Read these off the row that follows.
1) Find the 1st entry from the right.
2) Find the 3rd entry from the left.
3) Find the entry just left of the largest entry.
4) Find the second smallest entry.
array([ 22.2,  40.0,  66.3, -60.5])
1) -60.5
2) 66.3
3) 40.0
4) 22.2

Read these off the array that follows.
1) Which number is the entry just right of -14.6?
2) Which number is the entry just right of -12.2?
3) Which number is the entry just right of 3.7?
4) Which number is the entry just left of the largest entry?
5) Which number is the entry just right of 33.0?
6) Which number is the entry just right of 3.1?
((-16.0, -29.7, -67.3, -17.9, 23.5, -44.2, -1.7, -1.7, -30.2, 17.5, -42.1, -10.7), (-35.0, 49.3, 27.4, 39.5, 3.1, -17.8, -34.0, 8.5, -43.9, 39.9, -50.3, 18.6), (-17.9, 23.2, -63.2, -21.7, -36.4, 46.9, 57.7, 51.2, 51.2, -18.4, -54.1, -44.3), (-12.2, -14.6, -60.4, 39.8, -67.5, -0.2, 61.6, -6.0, -6.4, 41.5, 33.0, -40.5), (48.9, -60.8, -17.8, 40.8, 16.1, -48.4, -9.6, -36.1, 48.3, 67.0, 27.4, -21.3), (-54.4, -17.5, -24.8, 60.9, 66.3, -43.0, -11.5, 55.5, 19.1, 3.7, 65.3, 30.1))
1) -60.4
2) -14.6
3) 65.3
4) 48.3
5) -40.5
6) -17.8

(-1.1, -24.1, -74.1, -4.4, -83.4, 29.3)
The last entry?
A: 29.3
The entry just right of -24.1?
A: -74.1
The second entry from the left: -24.1
The 3rd largest entry?
A: -4.4
The fifth entry: -83.4

Read these off the matrix that follows. Indices start at 0.
1) Give the largest entry.
2) Give the entry in row 0 and column 0.
3) Give the entry directly below the centre entry.
4) Give the entry in the bottom-left corner.
5) Give the entry at row 0, column 1.
6) Give the entry just left of the centre entry.
7) Give the entry at row 1, column 2.
8) Give the top-right entry.
[[ -4  15 -16   0   4  -3   0 -13   0]
 [ -4  15 -17  -1  10  -4   0 -13   0]
 [ -4  15 -17  -1   4  -3   0 -13  21]
 [ -4  15 -17 -11 -35  12   0 -15   0]
 [ -4  15 -17   7   0  11   0 -12   0]
 [ -4  15 -17  -1   4  -3   0 -13   0]
 [ -4  15 -17  -1  18 -16   0 -13  33]]
1) 33
2) -4
3) 0
4) -4
5) 15
6) -11
7) -17
8) 0

[[64 58 31 43 36 63 49 43 42 50 59 34 67 88]
 [72 68 32 36 35 65 45 48 31 53 62 32 85 90]
 [70 43 33 58 43 59 51 39 57 56 67 40 41 77]
 [48 50 38 59 65 42 50 31 48 53 50 49 67 75]
 [38 57 42 69 60 54 34 34 29 54 47 55 72 80]
 [49 52 47 55 54 52 46 45 45 50 51 49 56 61]
 [45 52 46 58 57 53 43 42 40 51 49 52 58 64]
 [68 58 25 44 28 61 53 44 46 52 62 29 69 98]
 [45 51 39 60 64 44 46 32 46 50 49 51 65 74]
 [64 58 31 43 36 63 50 43 42 50 59 34 67 88]
 [62 49 40 52 46 58 50 43 50 52 62 38 52 74]
 [54 41 30 54 72 33 61 23 66 54 59 36 71 76]
 [68 62 39 30 43 50 47 57 60 41 77 35 48 72]
 [48 50 38 59 65 42 50 31 48 53 50 49 67 75]]
Counting starts at 0.
The top entry of the column that holds the largest entry: 88
The entry at row 2, column 2: 33
The bottom-right entry -> 75
The entry in row 2 and column 1 is 43
The entry at row 0, column 2? 31
The entry in row 2 and column 0: 70
The entry directly above the smallest entry? 43
The entry in row 0 and column 1 is 58
The entry in row 0 and column 0? 64
The entry just left of the smallest entry -> 61
The entry just right of the smallest entry is 66
The entry at row 1, column 2 is 32
The entry directly above the largest entry? 64
The entry at row 1, column 0? 72
The entry just left of the largest entry: 69
The maximum? 98
The bottom-left entry? 48
The bottom entry of the column that holds the smallest entry? 31

a =
array([-13.1,  11.9,   6.6, -21.8,  -1.6,   7.8,   5.7, -10.1, -11.5,
        -7.9,  12.0,  -3.7,  -6.6])
Report the 2nd entry.
Answer: 11.9
Report the entry just left of the largest entry.
Answer: -7.9
The entry just left of the smallest entry: 6.6
The entry just right of 7.8 is 5.7
Report the first entry.
Answer: -13.1
Report the last entry.
Answer: -6.6
The second entry from the right: -3.7
The third entry from the right: 12.0
The entry just right of the centre entry is -10.1
